M: rows in several groups, each row roughly a mix of its group's directions:
M (98 x 19):
0: -12   3 -20 -20 -46  13  16  18   7  28  38  18 -24   9 -34  29  12  16  17
1:  12   5  -4  -4 -15 -22  39  14  12  41  12  35 -46  14 -11  35  12 -10  -4
2: -21 -10 -21 -15 -56  28 -23  23   9 -11  28  -7   6  14 -23  22   7  24  27
3:   9   3  14  14  53  -7   3 -28 -46  18 -20  -2  17 -14  30 -23  17  10 -21
4: -14  -7 -13  -2 -13  33 -51   1 -29 -19  14 -10  42  18 -11   3  17  37   8
5:  29 -37  16  34 -34   5  -8  35   6 -23 -22  -5  13 -17  43  12  -4   5   6
6:  16 -36 -11   3 -23   8  31  61  27  22   0  11 -13 -17  14  12   8 -14 -18
7:  31  -9 -10  -4 -39   3  25  41  15  30  13  23 -24  10  -7  40  20  10 -11
8:  19  19   8  14 -28 -36  61   6  10   1   3   6 -21 -39 -23  -3 -11  12  -8
9: -29  14   1   7   5 -29 -41 -18  10 -31 -16  -7 -14  45   7  35  -2 -15  27
10:   7  -2   3   9  10   2  38  -5 -48  44   4   2   1 -36  16 -12  28  34 -12
11: -41  20 -17 -24  30   0  -1 -49 -28  15  13  -1   9   6 -27 -35  11   9  -4
12:  44 -14  22  28  14   9  10  33 -26  28 -10   9  -4 -15  40  29  16  12  -8
13: -10   8   9  34   8 -56   2 -29 -33  -4 -31  12 -14  15  27  20  21  12   4
14: -31 -19   8  15  -3 -36  17 -38  -7   1 -31   0 -21 -12  47 -19  -3 -20  21
15: -15  31  -3 -35  24 -15  16 -40  32   6   1  -6 -28  13 -21 -20 -19 -36  -1
16:  23 -16  10  37 -42 -36  32  30   4  -9 -19   6 -13 -23  22  22   7  15  -3
17: -14  24 -19 -38 -25   6   6   3  46 -10  27  -8 -14  13 -52   0 -18 -12   4
18: -37 -24   0  12   7   0 -36 -27 -22 -27 -25 -21  26  -1  39 -26   3   2  18
19:  16  -6  25  44  15 -22 -10  21   5 -47 -29 -15  20 -27  21  -4 -25  -9  -5
20:   1  16  19   8  45 -28  27 -17  14 -11 -23 -17  -8 -32  11 -32 -27 -31 -13
21:  49 -12  21  33  15   7   7  29 -32  11 -12   5  18 -24  30  10  14  23 -22
22: -18 -32  -4   0 -67   2  -4  -4  26 -24  -9  -8  -8  -4  25  -4 -14  -8  38
23: -20 -18  20  16  -5  -6  -6 -30 -21   0 -24 -18 -12 -16  62  -3  -3  -4  42
24: -47  28 -13 -12  27 -23  -1 -17  20 -20  12  -1  -6   5 -49 -18 -23 -25   1
25:   2   1  21  20  45  -5   5  -7  -9 -21 -19 -18  25 -42  13 -43 -26 -13 -12
26:  54  -6  17  34  18 -11   7  38 -15   8 -17  15   6  -4  21  27  16  11 -33
27: -35   6 -26 -48  -8  18   6 -40  -6  37  23   2 -14  20 -16 -16  18   4  10
28:  19   9  -5 -20 -41 -17  58 -24   4  35   6  11 -30 -12  -5  -7  13  15  -6
29:  39  -9  15  38 -26 -41  12  21   9 -19 -32  12 -10   4  27  31   6   4 -12
30:  19 -18 -22 -29 -31  39  -4  41  30  21  24  13  -4  23 -18  20  10  -4 -11
31: -17  14  -6  -6 -31 -38  41 -38  -6  26   6  25 -41   8 -10   8  10   5  15
32:   2 -38  -5  -4 -38  43 -15  23  18 -25   6 -17  33 -24   8 -30 -19   2   9
33: -26 -19 -22 -15 -40  31 -45  -5 -11 -11  16  -1  22  32  -7   6  16  23  23
34: -19   1  -1 -15  22  29 -40 -28   3 -31   5 -16  35   3 -15 -43 -26 -13   6
35:  19   0  26  30  16 -10  18 -10  -5 -24  -4  13  21 -44 -11 -44 -40 -12  -9
36: -12  -2  -1  24  -8 -48 -18 -25   8 -57 -35  -4  21  12   3 -19  -5  -2 -12
37: -39 -16 -26 -24 -60   2  10 -33  -6  13  14   9  -9  10  -7 -14  16  17  24
38:  29  23 -12 -22  16  14  18  29  15  26  28  17  -4  11 -50  13   5   1 -36
39:  11  -2  -8 -15  41  42 -16  18  -7   4  17  -5  42 -11 -26 -34  -3   2 -34
40: -12  33  -7 -14   2 -52  21 -48  20 -14 -15   3 -19  19 -24 -17  -4 -12 -15
41: -27  20 -11 -26  12 -15  23 -64 -18  18   2  -3  -3  -3 -13 -42  10   8  -6
42:   9  40   3 -33  49   0  17 -20  14  33  12   4 -28  18 -23   3  -5 -26 -14
43: -30  20 -17 -45   5   4   9 -46   8  29  21  11 -24  26 -27 -14   1 -15   9
44:  -3  37   2  14  34 -27   9 -27 -35  -8   5   8  21 -10 -42 -21   4  26 -25
45:  18  37  -4 -14  38 -31  28 -30   0  14  -6  11  -6  10 -30 -18   9  -3 -45
46:  50  -5  20  14 -29 -12  44  22  29  -5 -12  -1 -13 -36  12  -4 -21  -7 -11
47:  -9   3  17  32  20 -41  17 -20  -4 -33 -26  -5  11 -35   7 -38 -25 -12  -7
48:  34  -7  -6 -21 -20  47 -27  35  14  13  25  11   5  32 -13  34   7   5  -1
49:  28 -13  16  39  -4   0  -3   7 -48  -5 -11   3  32 -25  22  -3  18  43 -11
50:  -6   8 -13 -32 -18  -1  31  14  42  31  15   5 -49  11 -12  24  -3 -27   9
51: -18 -23  11  26 -11  -9 -37   0  10 -52 -28 -19  17  -1  34  -4 -20 -14  25
52: -22  35 -13 -18  15 -26  35  -4  16  23  21  14 -36   5 -48  10  -3 -14  -6
53: -18  37 -13 -31  28 -20  28 -22  13  31  14   8 -34  16 -35   2   4 -17 -10
54:   8   8   0   8  63  24 -34  36 -15   2  13   7  26  12 -22  14   4  -4 -27
55: -29  15 -14 -33  45  28 -33 -20 -13  26  16  -3  -4  38  -9   9  15 -10   6
56: -25 -29 -11  15 -21  15 -41  15 -29 -16  -9 -18  27   7  30  15  27  32  17
57: -30  15  -2  -9  33 -11 -15 -31  10 -36 -17 -34  21 -11  -6 -45 -19 -16  -7
58:   1   9  24  40  42  -8 -30  -4 -45 -21 -18 -14  26 -10  23   8   3  19   5
59: -17   4  14  12  25 -31   5 -18  29 -34 -22  -6  -7 -13   4 -28 -40 -45   4
60: -14  24 -22 -44   2  21 -12   5  35   6  29  -5 -11  31 -48   9  -7 -14  -1
61: -31  33 -17 -37   1 -22  21 -36  24   9  13  -2 -28  15 -39 -11  -5 -16   2
62: -48  -4  -4  11 -15 -19 -38 -13  16 -47 -11 -12   0  20   2   7 -18 -17  36
63:  -1  -7  22  35  21 -13 -21   1   1 -51 -24 -15  28 -25  14 -25 -33 -14   2
64:   3  28 -19 -38  13  30 -15  17  19  11  33  -4   1  28 -51  16   4   1 -14
65:  -2  -4 -10   1 -59  -1  31  40  18   9  22   2 -24 -18 -19  30   0  16  18
66:  22 -42   8  -4 -18  36 -33   6   4   5 -16  -1   5  21  58  11   8 -11  16
67:   9 -31  11  46 -30 -15 -14  26 -19 -17 -22   7   5  -3  40  31  13  17  16
68: -28 -18 -28 -32 -45  18  20 -23  -2  31  27  22  -9   6 -19 -22  12   8  12
69:  30  -6  25  45  21 -13   7  31 -20 -15 -23 -14  19 -39  29   5   0  15 -16
70: -57  -3 -20 -14  14  21 -39 -19 -14 -18  16 -10  29   8 -25 -29  -4   2  14
71:  -3 -13 -13  -3 -32  15  21  -6 -44  40  18  13   4 -13   3   0  35  46   3
72:  15   8 -12 -44 -16  34 -13  15  52   0  20  -9  -9  28 -25   9 -14 -22   0
73: -24  29 -17 -16  23 -19  16 -38 -32  31  15  17  -7  15 -34  -9  25  19 -15
74: -42 -14  -1  16   0 -19 -20 -45 -34 -22 -22 -10  20  -3  26 -29   8  13  17
75:   1 -24  15  49  -8 -22 -18  29  -2 -45 -29 -10  18 -18  31  10 -10   0   6
76:   1  22 -16 -20  14  28 -36  -7 -22   0  26   3  30  31 -43   5  18  30 -14
77:   8  14  18  40  23 -30 -18  15 -28  -2 -15  10 -14  18  19  57  16  10   9
78:  20 -39  14  33 -46   1  12  38   5  -5 -10   8  -7 -24  36  19  -6   2  18
79: -31   7 -15 -41  36   9 -17 -31  10  28   0  -2 -22  41   7   0  10 -32   5
80:   5  -7  20  36  30 -11 -21  21  -1 -42 -31 -29  25 -24  31  -5 -15  -6  -6
81:  24 -38   6   1 -14  40 -40   9 -10   5 -11  -1  17  22  51  13  15   4  11
82:  13   7 -19 -27 -20  26   5  37  38   3  33   7   2   8 -53   6 -10  -5 -16
83:  -2  18 -14 -35  23  14  16  -8  -9  59  23  13 -29  23 -14  18  26   0  -8
84:   6  35  -7 -26  29  -7  27  11  31  21  20   8 -29   8 -45  11 -10 -25 -19
85:  -7  39   2  -6  52 -26   8 -31   0 -12  -1  -1   8  -3 -38 -31 -15 -12 -28
86: -27 -20 -13   0 -57   9 -22  23  29 -35  11  -4   1  10 -14  15 -15  -3  33
87: -18   3 -11 -21  -1  15 -26  15  50 -26  16  -2  -3  22 -34   1 -31 -39  10
88:   2  26 -13 -32  13  19  -1  30  45   0  27  -9  -9  12 -49  12 -16 -21 -12
89:   1  21 -21 -17 -41 -30  28  -1  30  -1  14  20 -24  22 -48  14   4   4 -11
90:  -9  10 -21 -35  -8  30  -8  19  39  -8  32  -2   6  10 -55 -10 -19 -14  -6
91: -14  -3  -9 -33 -30  -3  14  -8  57  -1   1  -7 -35  12   0  -2 -22 -40  20
92:   7   5  24  28  37 -23   8  -3   5 -32 -29 -22  13 -38  18 -29 -28 -18  -9
93: -32  26 -15 -33   6  14   7  -7   2  37  38   8 -31  18 -37  21   4  -4  22
94: -23 -20 -13 -12 -52  14  -3 -31   1 -25   5  -9  26 -14  -9 -48 -11  16  16
95:  44 -25  16  31 -10  11   7  44 -18  16  -7  11   4 -16  35  29  15  17  -8
96:  -7  33 -11 -48  44  14   8 -26   1  42  12 -13 -20  19 -11  -2  16  -8 -11
97: -17  34 -20 -27 -21  -8  16  -3  26  -2  32   5 -15  10 -65   3  -9   4   1
one row of each group, then the others: which group is each in?
-13  32  -2 -12   0 -50  33 -53   3  12 -11   6 -37  14  -7  -2   6  -6   1 => (74)
 -9  23  10  15  17 -49  44 -30  -6  -9 -17  -8  -7 -37  -6 -34 -11   0 -13 => (119)
-24  16   1 -15   6 -29  41 -51   8  10  -3   4 -23 -18  -9 -41 -17 -20   4 => (65)

-41  20 -16 -25  10 -18  -1 -56   1 -14   0  -8   7  10 -29 -43  -4  -3  -3 => (74)
  1 -25  -9  21 -60   0 -10  21 -22  -6   1   8   9   6  11  29  27  42  15 => (65)
 29 -23  22  43 -13 -10  12   9 -31  -9 -23  -1  18 -36  39  -6   5  26  -5 => (119)
  6  -1   0  11 -30 -26  57 -12 -24  35   1  18 -23 -28   6  -2  19  26  -1 => (65)
 -7 -34 -29 -24 -62  19  21  26  30  19  14  11 -11   3  -5  -2  11  -1   0 => (65)
-16  20  15  17   8 -59  29 -35   8  -9 -20   9 -34  -6   3  -3 -19 -24  13 => (65)
 21 -35   8  16 -14  34 -37  19 -28   1  -8  -1  27   7  43  16  20  23   8 => (119)
-25  38  -5 -16  50 -32  27 -32   2  12  -2  -6 -18  -5 -24 -21  -3 -16 -18 => (119)
 15  -9  18  15  16 -21   0 -30   1 -31 -41 -19  20 -17  38 -41 -12 -10 -15 => (74)
